In the rows, zero is written as 128.
The rows of R fall into 4 groups, which share some directions, and each row is roughly a mix of its group's hidden directions, except one row that fits no group.
R (143 x 10):
[[134  79 189 143 110 147 127 138 157  83]
 [111 130 144 134  72 114 168 114 145  65]
 [128 147 149 102 103 122  55 116 109 172]
 [127  88 152 148  90 150 155 137 115  61]
 [137 154 139 109 146 190 107 177 103  96]
 [130  93 135 149 162 134 191 134 153  79]
 [145 119 118 179 195 157 148 131 154 149]
 [113 158 202 132 118  93 134 149 134  90]
 [153 106 142 109  83 187 141 150  94  98]
 [162 100 144 153 179 160 116 150 131  74]
 [127 156  96  92 191 132 127 161 139  89]
 [153 133 153 164 187 138  90 131 138  82]
 [142  90 163 108  80 190 120 129 114 143]
 [115 155 135 122  79  78 149 107  88 166]
 [136 132  44 141 157 157 140 112 108 132]
 [133 102 145 175 154 135 186 145 115  82]
 [148 144  76 127 185 169  98 137 107 114]
 [159 101 116 134 166 192 150 164 106 114]
 [ 95 141 109 139 145  84  90 121 162  71]
 [145 155  82 149 200 136 106 117 138 149]
 [161 125 144 164 174 153 118 107 125  66]
 [108 123 147 149 126  81 135  92 133 199]
 [100 146 147 148 101  63 177 114 110 139]
 [ 77 170 148 146 129 116 144 122 141 193]
 [146 148 116 115 170 184  67 133 113 133]
 [145  88 156 172 153 116 169 133 124  75]
 [125 155 137  98  81  90 105 108 100 181]
 [115 122 139 109  75 120 133 153 106  56]
 [ 95 177 112  84 122 128  67 143 137 136]
 [133  92 145 120  92 158 188 147 121  83]
 [118 135  96 149 155  94 112  98 130 200]
 [147 111 159  97 169 129 109 155 195 120]
 [161 125 127 133 158 157 143 172  97  66]
 [138 157  93 120 151 119  85 110 138 197]
 [158 106 142 152 184 162 110 143 135  75]
 [166 103 128 150 195 158 131 160 135  96]
 [131 168 145 112 118  95  69  81 137 157]
 [113 135 167 104  47 106 126 126 111 142]
 [126  87 143 124  78 150 174 125 124  75]
 [117 161 127  77  73 143  87 142 110 154]
 [120 183  78  74 128 158 134 120 146 141]
 [130 155 127 135  50  88 143 100 110 120]
 [111 192  87 114 127 125  77 111 114 153]
 [108 111 169 133  91 131 173 159 143  73]
 [150  95 135  99 147 171  92 158 142  75]
 [126 114 148 121  74 114 169 144 101  69]
 [117  87 154 165 146  85 140 114 164  81]
 [126 137 121 102  46 151 143 140  91 118]
 [152 125 106  80 133 150  70 128 124 179]
 [107 125 124 124 116  80  92  83 156 182]
 [103 114 111 129  94 135 169 140 104  56]
 [143 132  78 116 199 162 119 138 133 102]
 [135  99 155 193 147  95 149 128 144  85]
 [154 163  94 106 177 153 109 155  86 106]
 [161 134 110 116 181 180  99 168 124 112]
 [126 144 180 112  59 111 102 125 100 142]
 [144  94 165 161 159 131 154 148 132  65]
 [107 107 147 184 153  90 136 116 134  71]
 [ 99 137 128 133 110  77  84 130 117 191]
 [103 166 136 100  69 112 102 100 114 168]
 [111 139 166 122  54 103 155 127  96 134]
 [116 133 110 121 116  93 100  90 135 204]
 [145 126  92 102 144 201 122 165 116 106]
 [107  95 179 137  63 110 150 122 128 103]
 [178 146 123  97 134 186  82 132 118 148]
 [142 128 123 145 163 147 160 153  70 182]
 [ 86 134 144 116  53 102 130  91 125 132]
 [112 113 162 193 164 103 163 118 141 104]
 [124  93 135 184 156 109 180 113 144  95]
 [145 144 133  79 125 188  82 164 130 131]
 [157  88 170 112 110 196 119 148 118 127]
 [114  97 185 120  60 122 145 136 122 108]
 [158  75 193 148 151 130 131 121 140  99]
 [151  94  55 137 137 156 145 122 111  90]
 [103 124 138  59  98 146 167 165 140 138]
 [119 126 153 152 111  58 149 145 120  77]
 [ 69 153  88 104 123 133  85 119 152 160]
 [122 131 114  99 136 127  39 125 157 133]
 [151 100 120 146 202 170 130 157 137 118]
 [ 86 178  90 129 104  92 132 113 105 168]
 [128 184  81 114 170 119  99 118 130 167]
 [114 107 165 147 111  86 152 143 131  60]
 [128 126 113 147 207 168  98 142 124 108]
 [123 146  91 175 188 108 152 115 147  99]
 [119 146  99 156 211 113 121 125 152 139]
 [105 139 150 134 134  91 163  81 161  75]
 [165 126  89  88 148 193 129 154 133 129]
 [ 76 158 150 122  82  81 125 102 146 150]
 [161 127 185 104 113 127 124 189 102 106]
 [146 104 106 160 192 169 156 137 146 102]
 [139  87 198 136  76 127 130 120 125 107]
 [ 77 126 142 121 123  96 155 123 162  63]
 [113  92 150 142 163 148 178 147 182 111]
 [140 154 140  81 118 108  75 153 113  77]
 [129  81 152 138 129 180 109 136 187 111]
 [147 120 125 165 181 137 141 120 131 199]
 [105 126 108 130  61  99 150  92 121 170]
 [124 101 162  76  88 144 103 152 121 176]
 [111 122  81 177 177 118 157 101 151 144]
 [114 143 156 127 114  64  87  98 170 123]
 [132  94 123  89 139 185 174 165 143 116]
 [138 150  99 106 115 146 128 123  96 208]
 [144 103 101 171 189 155 155 127 131  92]
 [148 109 127 156 162 174 164 157 127  73]
 [112 115 107  98  93  82 140 110  97 186]
 [126 116 198  98  93 137 152 171 140 136]
 [124 126 137 105  68 127 190 116 135  88]
 [164  93 135 118 183 181 120 160 140 141]
 [134  96 101 133  92 155 174 134 105  69]
 [100 131  71 105  97 122 158 104 128 182]
 [129 187  98  74 151 121  92 145 108 119]
 [120 154 117  84 146 125  80 124 147 192]
 [ 89 130 160 139  76  65 127 108 136 134]
 [115 139 185 147  83  89 102 110 119  90]
 [120  97 178 128 101 113 149 153 128  62]
 [150 126 149 193 146 117 102 106 100  79]
 [152 109  97 156 201 157 150 124 151 130]
 [130 178  86  93 105 153  88 131 108 164]
 [126 103 168 170 144 136 115  96 167 182]
 [116 126  85 106  94 141 150 110 122 201]
 [149 128  98 138 168 181 112 111 141 186]
 [175 106 116 157 175 175 147 147 126  94]
 [ 89 146 130 132  88  60 154  98 143 131]
 [141 141 131 147 184 112  63 114 135 164]
 [125 111 158  82 120 174 165 121 146  76]
 [141 171 118 121 115 116 104 120 111 208]
 [149 158  65 150 154 175 132 149 105 110]
 [127 165  77 119 138 131 106  99 121 194]
 [ 95 111 123 177 118 107 103 108 109  64]
 [154 167  88  73 118 164 122 131 141 167]
 [125 111 186 104  56 109 124 129 137 136]
 [138 147  70 110 137 155 114 128  99 190]
 [112 168 110  94 109 114  85 112 131 190]
 [ 94 117 158 101  49 121 131 111 117 112]
 [137 159  66 157 149 158 171 139 100 131]
 [101 152  96 154 153 111 113  97 162 189]
 [112 141 102 115 122  92  76  89 160 174]
 [157 123 116 157 172 173 148 130 123  67]
 [124 107 174 143 110 115 155 136 140  53]
 [119  99 139 171 137  99 183 123 136  73]
 [121 136 197 125 102  90 126 155 129  82]
 [154 147 108 171 201 113 112 108 150 127]
 [130 147 107 140 154 119 113 106 135 214]]

One row of each group comes first, with its name. Which group is each row after those in?
[125 133  93 161 168 135 147 122 106 199] => <125>
[127  79 151 172 135 124 182 114 171 118] => <103>
[108 136 131 142 106  66 179  95 156 109] => <106>
[116 156 123 150 180 101 101 112 144  66] => <19>

[158  85 131 154 163 167 167 154 108  94] => <125>
[133 147 106  98  71 157 105 118  87 169] => <103>
[110 131 117 158 124 119 118  82 142 206] => <103>
[159 181  92 104 118 180 125 110 119  95] => <106>
[108 128 159 124  56  99 167 131 103 110] => <103>
[106 148 119 115  92 107 123 103 141 207] => <103>
[183 106 111 137 167 182 126 165 123 140] => <106>
[112  94 165 145 105 103 144 109 165  68] => <125>
[111 175 136 134 114  77  80 100 111  94] => <19>
[139 135 131 147 212 138 108 106 155 104] => <106>
[107 207 109 103  86 114 126 135 112 125] => <125>
